In the data rows, zero lies at 4.5, halfway between 4 and 5.
Here are some numbered points:
2,3,2,1,3,4,2,3,2,5,0,4,6,6 0
3,3,4,2,4,4,3,1,5,3,3,3,5,2 1
2,4,5,4,3,3,2,4,0,4,5,2,4,4 2
2,5,2,3,3,3,4,3,4,4,4,4,5,3 3
2,4,3,4,2,4,3,3,1,3,3,5,2,4 4
4,5,3,1,2,3,2,1,1,4,2,2,6,6 5
4,2,6,0,0,3,2,4,2,4,5,1,4,4 6
4,2,3,1,4,3,1,3,5,1,2,3,6,6 7
2,2,4,5,3,3,2,1,3,3,5,5,3,3 8
4,3,4,4,3,2,4,3,4,6,4,3,5,4 9
4,4,6,5,3,4,5,4,4,5,4,7,5,5 10
4,4,4,3,2,3,2,1,6,4,4,5,5,5 11
0,4,4,5,5,4,2,5,4,4,5,4,3,8 12
7,6,4,4,5,6,3,5,7,3,5,6,6,5 13
5,5,4,7,5,6,6,5,5,5,4,5,5,6 14
4,4,4,2,5,6,7,4,3,2,4,3,5,3 15
7,6,3,5,6,4,4,5,4,5,3,4,2,4 16
4,6,5,5,5,4,6,6,7,3,1,6,4,4 17
8,4,7,4,3,5,5,4,8,4,5,5,6,5 18
4,4,5,5,3,5,6,4,4,4,5,6,5,5 19
5,5,3,5,5,5,4,5,4,6,6,7,4,6 20
5,8,4,3,6,6,5,5,2,4,4,6,6,4 21
5,5,7,3,3,4,6,4,5,4,4,4,5,6 22
5,6,7,4,5,5,5,5,5,4,3,5,5,6 23
6,4,4,5,6,4,5,4,5,4,5,3,6,7 24
3,4,4,8,5,6,7,4,5,8,4,4,6,4 25
4,3,4,3,5,5,7,5,4,4,6,4,5,3 26
5,4,3,5,3,4,5,4,3,5,4,4,5,5 27
6,3,4,5,4,2,5,5,4,5,3,7,5,2 28
4,3,3,5,4,3,4,6,5,2,3,3,3,4 29
6,5,5,4,5,7,4,5,5,3,4,5,3,0 30
4,5,5,5,4,7,2,2,2,1,2,4,1,2 31
3,6,5,5,7,6,5,1,3,2,2,1,0,1 32
4,4,4,4,4,5,5,5,4,4,2,1,5,2 33
4,5,4,4,6,7,7,4,6,3,4,3,4,1 34
3,5,2,3,4,2,5,8,4,5,4,3,4,2 35
New points follow, each followed by the number of its nearest point above by angle, seen from the average point of the numbered points.
5,5,2,2,3,8,5,5,2,5,5,5,5,5 21
4,6,4,4,6,4,6,4,5,8,5,3,6,6 25
2,2,4,5,4,6,3,4,4,4,7,5,5,7 12
2,3,2,4,4,5,5,5,4,4,6,5,5,4 26
4,3,4,5,7,5,4,5,7,4,6,6,5,3 13
9,6,5,9,8,6,5,5,1,3,4,2,0,3 16
1,3,0,2,3,2,4,3,4,7,6,6,7,6 3
3,6,5,2,5,4,6,4,5,5,7,6,5,1 26
4,1,5,3,2,3,5,3,3,4,5,5,5,6 6
4,5,4,3,3,2,4,4,6,3,4,5,3,4 11
5,0,4,3,5,3,6,4,4,2,7,3,5,5 26
4,4,4,5,7,3,4,5,5,2,5,4,3,2 29
6,6,6,4,5,3,4,2,7,6,5,4,4,1 18
5,3,6,4,3,7,4,6,4,6,6,3,7,6 18
9,8,7,9,6,7,8,4,3,6,5,3,5,5 14
4,3,4,4,4,7,7,6,5,6,8,5,3,3 26
1,4,5,5,3,3,3,3,3,3,4,2,6,5 2
4,4,1,2,4,4,4,2,5,5,3,5,5,6 0
4,4,4,3,6,5,4,3,5,5,4,6,8,5 13
1,2,4,6,4,4,4,3,4,5,5,6,4,6 12
6,6,6,3,2,7,3,4,6,4,3,4,2,5 18
4,3,4,5,6,3,7,5,4,6,2,5,4,5 25
7,4,5,4,3,4,3,3,5,5,7,3,5,2 18
7,5,5,5,3,5,2,6,3,4,5,5,5,4 13
6,3,5,6,3,3,3,6,3,4,3,5,4,3 28
3,3,2,5,4,5,6,3,8,4,3,3,4,1 34
4,6,2,3,5,5,6,6,8,9,7,8,8,8 20
4,4,1,6,4,4,7,2,6,5,4,6,3,3 25
3,5,3,6,7,5,6,6,5,3,5,6,5,4 14
5,3,4,3,3,3,6,5,6,6,7,4,4,3 26
4,1,5,2,6,5,6,5,3,4,5,6,5,5 26
7,5,3,1,5,4,2,3,4,3,7,3,4,1 30
9,6,6,8,6,6,6,7,5,4,5,4,4,6 14
